One turn moves every row onto another: examples first, then more rows asked
nofo: [-2.36 -0.65 -0.68 -1.32 -0.98  0.69 -1.49  1.36 -0.89 -4.04 -0.04 -1.32
  1.26  0.66 -0.65  0.03 -2.41]
Buto: [ 0.57  0.28  1.62 -2.32  0.14  1.99 -1.18 -0.95  0.80 -0.81  1.68  0.71
  0.85 -0.12 -0.62  4.17 -2.47]
fiso: [ 0.54  0.32 -0.57  1.25 -1.07 -2.40  0.34  0.38  1.88  2.76 -1.00 -1.70
  0.73 -1.43  0.97  2.32  0.60]
muro: [ 0.64  0.27  2.71 -0.63  1.33  1.33 -0.42 -0.29  0.74  0.37 -0.41  2.93
  1.24  0.93 -0.94  3.83  1.16]
Gom: [-0.45 -1.80  1.89 -2.94  0.89 -0.52 -0.54  1.24  0.17 -1.45  0.95  1.68
 -0.93 -2.17 -1.69 -0.92 -2.17]
revi: [-1.08 -2.04  0.88  0.19 -0.16  3.86 -0.37  1.06  0.43  1.20  0.64  1.48
  1.78  0.02 -1.99 -1.98 -1.98]
Lum: [-1.46 -1.32  0.69 -0.20 -1.21  2.05  0.18  0.10  1.60  2.54  1.16  1.07
  0.91 -1.18 -1.41 -2.27 -2.37]
Dil: [-0.55 -1.59  2.12 -2.46  0.90 -1.31 -0.11  1.16  0.54 -0.63  0.51  2.25
 -1.09 -2.24 -1.61 -1.13 -1.14]
Fom: [ 2.39 -1.50  0.24  3.11 -1.80  1.72  1.45  0.15 -1.86 -2.05  1.41 -2.64
  0.27  0.45  2.76  1.38 -0.47]
ratuz: [ 0.80 -0.09  2.16 -1.41  1.26  2.78 -1.25 -0.11  0.18 -1.10  0.45  1.82
  1.48  1.00 -1.08  4.20 -0.73]
fep: [-1.27 -1.75  0.51 -0.42 -0.92  3.25 -0.33  0.50  0.99  1.45  1.36  0.79
  1.32 -0.68 -1.67 -2.11 -2.99]
pada: [-2.17 -0.89  0.18  0.08  0.33  0.84 -1.04  2.20 -1.36 -3.70 -1.86  0.57
  1.88  1.90 -1.11 -0.11  0.39]
duvol: [ 0.61 -0.09 -1.50 -0.10 -1.58 -0.67 -0.72  0.30  1.24  0.81  0.70 -3.54
  0.86 -1.67  0.98  2.88 -2.55]
vup: [-0.38 -1.78  2.40 -2.02  1.45 -0.91 -0.14  1.58  0.27 -0.80 -0.08  2.82
 -0.79 -1.68 -1.76 -1.11 -0.32]
vomi: [ 2.07 -1.93  0.83  3.14 -2.35  1.09  1.40 -0.48 -2.38 -2.65  0.59 -2.20
  0.00 -0.97  2.69  1.33 -0.06]
Rin: [-2.93  0.57  0.08 -0.31 -1.67 -3.40  0.34  0.26  1.07 -0.48 -1.17  0.27
  0.15 -0.58  0.03 -0.85  0.48]
daki: [ 1.86 -1.62  0.83  3.11 -2.73  0.19  1.74 -0.80 -1.86 -1.97  0.65 -2.20
 -0.23 -1.38  2.93  1.14  0.01]
vozur: [-2.57 -0.15  0.60  0.68 -0.13 -1.75  0.08  1.51 -0.18 -1.41 -2.54  1.48
  1.20  1.12 -0.69 -0.72  2.22]
Sokaz: [ 1.96 -1.82  1.29  3.83 -2.01  0.45  1.90 -0.27 -2.18 -1.92 -0.20 -1.29
  0.04 -0.68  2.66  1.07  1.42]
geb: [ 2.11 -2.06  1.14  3.52 -1.95  1.24  1.51 -0.19 -2.48 -2.61  0.04 -1.64
  0.23 -0.50  2.54  1.18  0.74]
Kan: [ 0.30  0.96  2.51 -1.02  0.22 -0.43  0.12 -1.27  1.86  1.62  0.16  2.40
  0.36 -0.30 -0.37  3.60  0.55]
nen: [-0.31 -2.20  2.01 -2.66  1.42  0.36 -0.85  1.70 -0.30 -2.04  0.59  1.93
 -0.51 -1.56 -1.94 -0.79 -1.86]
vulu: [ 2.14 -1.09  0.19  2.88 -2.43  0.40  1.92 -0.44 -1.13 -1.19  1.69 -2.75
 -0.37 -0.30  3.15  1.22 -0.53]
sabu: [ 1.22 -1.17 -1.40  0.25 -0.17  2.23 -1.75  1.65 -0.42 -1.33  0.08 -3.22
  2.12  0.04  0.14  3.29 -2.45]
vifiz: [-1.36 -1.43  1.11  0.38 -0.69  1.80  0.46  0.35  1.54  2.92  0.29  1.95
  1.03 -0.69 -1.53 -2.45 -0.97]
kub: [ 0.25  0.89  1.83 -2.12 -0.45 -0.01 -0.33 -1.66  1.85  0.85  1.48  1.02
  0.17 -0.97 -0.15  3.84 -1.66]
tibom: [ 2.08 -0.87  0.55  3.53 -2.22 -0.31  2.40 -0.37 -0.87 -0.32  0.94 -2.00
 -0.40 -0.18  3.20  1.01  0.78]
dodev: [ 1.85 -1.65  1.16  3.56 -2.50 -0.15  2.01 -0.69 -1.77 -1.50  0.23 -1.63
 -0.27 -1.21  2.87  0.94  1.04]
Ratas: [ 1.00 -0.55  0.10  2.41  0.63 -0.58  0.04  1.76  0.57  1.78 -2.57 -0.20
  1.92  0.39  0.19  2.37  2.70]
vuled: [ 1.36 -1.41 -0.44  1.82  1.16  2.32 -1.20  2.57 -0.90 -0.75 -1.87 -1.21
  2.78  1.37 -0.29  2.95  0.79]
zunak: [ 2.43 -1.55  0.66  3.77 -1.26  1.72  1.73  0.61 -2.08 -1.92  0.53 -1.72
  0.48  1.01  2.54  1.23  0.90]
gosu: [-2.83  0.29 -0.76 -1.57 -2.14 -1.92 -0.56  0.08  0.56 -2.07  0.38 -1.50
  0.21 -0.80  0.10 -0.36 -2.37]
mul: [ 2.34 -1.18  0.84  4.09 -1.54  0.46  2.18  0.30 -1.44 -0.74  0.26 -1.35
  0.11  0.63  2.85  1.04  1.67]
keve: [-1.18 -1.84  1.21  0.66 -0.08  3.08  0.07  0.98  0.85  2.05 -0.06  2.21
  1.66  0.02 -1.96 -2.28 -0.78]
seko: [-0.26 -2.15  2.35 -2.09  1.77  0.14 -0.56  1.96 -0.34 -1.65 -0.05  2.66
 -0.41 -1.27 -2.04 -0.88 -0.68]

Buto -> ratuz
mul -> tibom
Now find these:
nen -> seko
sabu -> vuled
vomi -> geb
revi -> keve
gosu -> nofo

